In the data rows, the value 128 means zero.
Some points, one per row:
[117 163 127 109 152 147 140 134 140 131 159 120 146 154 128 130]
[126 135 122 129 123 126 119 115 113 155 108 122 147 132 127 130]
[127 163 126 132 105 126 098 124 150 123 120 103 110 130 126 100]
[127 141 127 128 139 107 130 136 149 168 137 136 131 146 099 128]
[127 128 128 140 138 118 131 129 139 075 142 138 119 147 136 137]
[089 129 127 130 142 131 087 118 116 161 160 128 087 136 117 128]
[128 128 127 103 134 085 122 137 134 087 157 149 121 089 115 139]
[104 129 132 148 142 126 191 131 149 130 144 151 134 111 107 141]
[085 088 190 184 119 175 212 147 129 098 102 118 193 084 152 135]
[141 153 127 129 138 105 118 136 128 089 145 144 080 129 138 128]
[133 110 128 129 134 129 082 098 149 186 121 155 128 144 117 146]
[146 129 147 164 129 131 090 134 128 095 114 143 115 112 159 122]
[159 140 103 061 143 090 086 086 151 184 148 136 102 128 105 128]
[163 171 071 097 139 144 110 148 145 172 138 136 107 191 121 130]
[106 150 132 120 132 101 114 145 136 080 159 107 128 149 122 087]
[137 151 109 133 137 144 076 128 134 139 127 131 151 128 098 128]
[209 128 129 086 148 105 176 124 151 176 143 160 117 105 123 128]
[077 115 158 174 126 174 127 143 106 115 097 127 172 105 128 124]
[127 156 139 113 090 119 127 161 169 177 127 131 156 108 132 119]
[157 124 153 158 114 112 118 142 122 087 127 128 132 128 113 132]
[111 124 150 134 114 130 188 124 142 112 141 148 127 128 121 122]
[136 140 098 108 133 120 116 143 115 157 130 128 122 160 126 120]
[132 128 168 198 128 152 127 131 141 107 106 110 132 128 113 112]
[127 046 125 154 107 130 196 130 143 115 102 112 154 083 169 084]
[175 094 132 129 123 149 088 139 130 128 129 151 119 106 128 118]
[160 136 120 120 122 101 115 105 131 099 121 147 098 113 136 129]
Then 16 other points, each followed by its number:
[132 121 124 140 132 175 105 117 120 128 116 138 136 111 146 134] 0
[182 125 160 172 115 090 065 150 125 135 142 125 110 162 152 126] 1
[064 056 184 129 116 161 127 151 103 037 091 138 182 094 123 128] 2
[115 130 145 108 143 152 159 130 146 113 149 068 153 100 147 122] 3
[108 135 124 131 116 141 143 158 157 101 134 131 128 141 129 139] 4
[118 092 157 187 125 132 161 111 121 082 104 170 147 121 158 120] 5
[067 127 170 174 140 135 148 144 128 101 116 120 148 131 107 136] 6
[138 145 048 096 138 096 093 112 111 207 132 142 093 131 123 144] 7
[131 087 139 158 116 135 116 129 115 159 115 125 122 100 139 128] 8
[104 132 127 134 121 129 098 125 128 104 124 156 132 113 100 135] 9
[126 088 118 141 119 129 138 130 114 104 134 099 128 148 119 130] 10
[107 121 192 202 139 175 134 152 166 031 115 087 171 128 145 102] 11
[152 142 127 129 135 132 169 124 157 184 129 067 091 141 123 107] 12
[127 129 130 096 169 137 156 124 127 179 127 129 128 123 128 109] 13
[131 131 132 111 129 110 113 137 132 148 130 123 151 128 147 117] 14
[158 094 125 179 151 129 102 160 152 128 150 132 105 065 111 131] 15
Which three of these numbered points are nearest to each point below, looking only along the 7 directions in which the first points spread most? Their numbers follow each, nearest first.
[127 128 118 113 128 114 113 132 134 128 126 084 114 117 116 128] > 14 9 10
[061 119 156 157 113 171 197 133 128 038 134 049 148 109 148 140] > 11 6 2
[198 168 123 108 102 129 086 128 156 156 109 106 105 171 134 106] > 1 14 12
[127 123 127 120 128 110 111 142 128 128 135 116 125 111 149 129] > 14 9 10
[066 130 165 092 157 098 158 141 132 112 095 124 206 120 149 097] > 3 4 6
[202 102 075 135 130 142 149 148 128 187 134 123 119 152 136 126] > 12 13 14
[112 091 172 181 128 160 125 129 135 046 108 147 172 121 134 130] > 5 2 11
[080 119 176 096 091 132 201 103 125 128 126 128 137 123 135 130] > 3 4 13
[127 132 154 167 100 132 127 120 095 111 090 116 156 138 113 126] > 0 4 9
[087 187 113 085 142 137 086 105 112 102 151 112 128 158 081 142] > 9 4 14
[165 105 115 098 128 130 103 115 124 097 157 142 110 100 124 142] > 15 9 1
[165 145 085 062 153 079 083 102 112 200 144 150 073 122 108 135] > 7 13 14
[118 090 166 169 101 152 118 162 131 091 115 094 142 111 122 122] > 5 2 0
[153 135 168 168 122 129 167 143 116 128 152 131 132 138 132 140] > 4 10 3
[126 128 138 174 127 117 118 128 120 117 146 135 113 091 099 134] > 9 15 0
[073 138 167 145 113 174 151 117 138 113 105 096 160 147 123 129] > 6 3 4
[085 135 145 125 128 129 186 131 119 113 123 123 137 107 151 119] > 3 4 10
[195 128 075 093 149 099 142 120 129 153 124 128 110 128 147 137] > 12 13 7
[141 196 100 059 170 077 061 109 142 195 107 167 088 198 111 116] > 7 14 12
[096 098 102 133 117 129 139 167 153 125 127 117 147 128 121 132] > 3 4 10
[127 098 112 159 139 135 127 136 148 104 139 124 127 127 133 118] > 10 0 4
[127 135 149 151 113 167 100 115 110 107 113 136 153 128 136 123] > 0 9 8
[193 115 131 124 144 129 151 148 136 163 148 171 139 067 126 145] > 15 13 14
[124 130 137 151 125 161 117 113 099 128 143 130 152 128 110 143] > 0 9 4
[181 128 131 128 136 112 092 095 130 167 127 144 128 126 147 144] > 15 1 0
[186 142 135 139 101 090 129 134 122 101 128 129 114 205 138 103] > 1 4 10
[124 133 140 143 132 140 086 114 128 147 141 151 138 146 106 148] > 9 0 14
[127 152 150 156 123 140 087 113 122 129 127 161 129 128 135 148] > 9 0 15
[127 128 127 144 130 087 109 108 126 159 142 153 095 141 119 145] > 9 14 13
[174 126 106 094 147 106 127 128 113 167 115 138 128 142 137 117] > 12 13 14
[134 128 127 109 134 104 151 128 137 146 136 109 085 184 101 122] > 12 13 14
[181 083 164 129 091 154 157 127 128 169 138 086 120 087 145 119] > 8 14 15
[116 130 129 179 107 129 109 116 157 128 112 108 126 122 126 145] > 0 9 8
[099 134 127 136 119 167 136 154 146 114 111 136 157 153 128 128] > 4 3 10
[059 114 144 173 137 174 099 110 140 079 127 106 129 128 131 141] > 6 9 10
[127 079 158 155 129 133 134 140 126 174 150 105 120 111 138 110] > 8 0 14
[084 088 142 131 126 146 157 157 150 114 130 127 128 102 157 102] > 3 10 4
[127 113 133 069 163 129 143 106 118 160 152 128 115 132 131 128] > 13 12 14
[089 165 133 177 110 176 077 119 121 118 095 115 164 172 116 125] > 0 6 9
[081 102 178 176 088 167 117 123 159 037 088 121 148 083 159 110] > 2 11 5
[140 118 099 129 133 091 125 118 150 176 127 089 094 145 161 117] > 12 14 13
[061 083 181 189 120 187 174 129 131 021 103 162 162 107 138 137] > 2 5 11
[103 130 118 100 158 129 088 139 124 169 114 128 138 128 138 122] > 14 13 0
[065 084 152 163 117 149 163 105 119 116 082 128 151 128 147 095] > 5 2 10
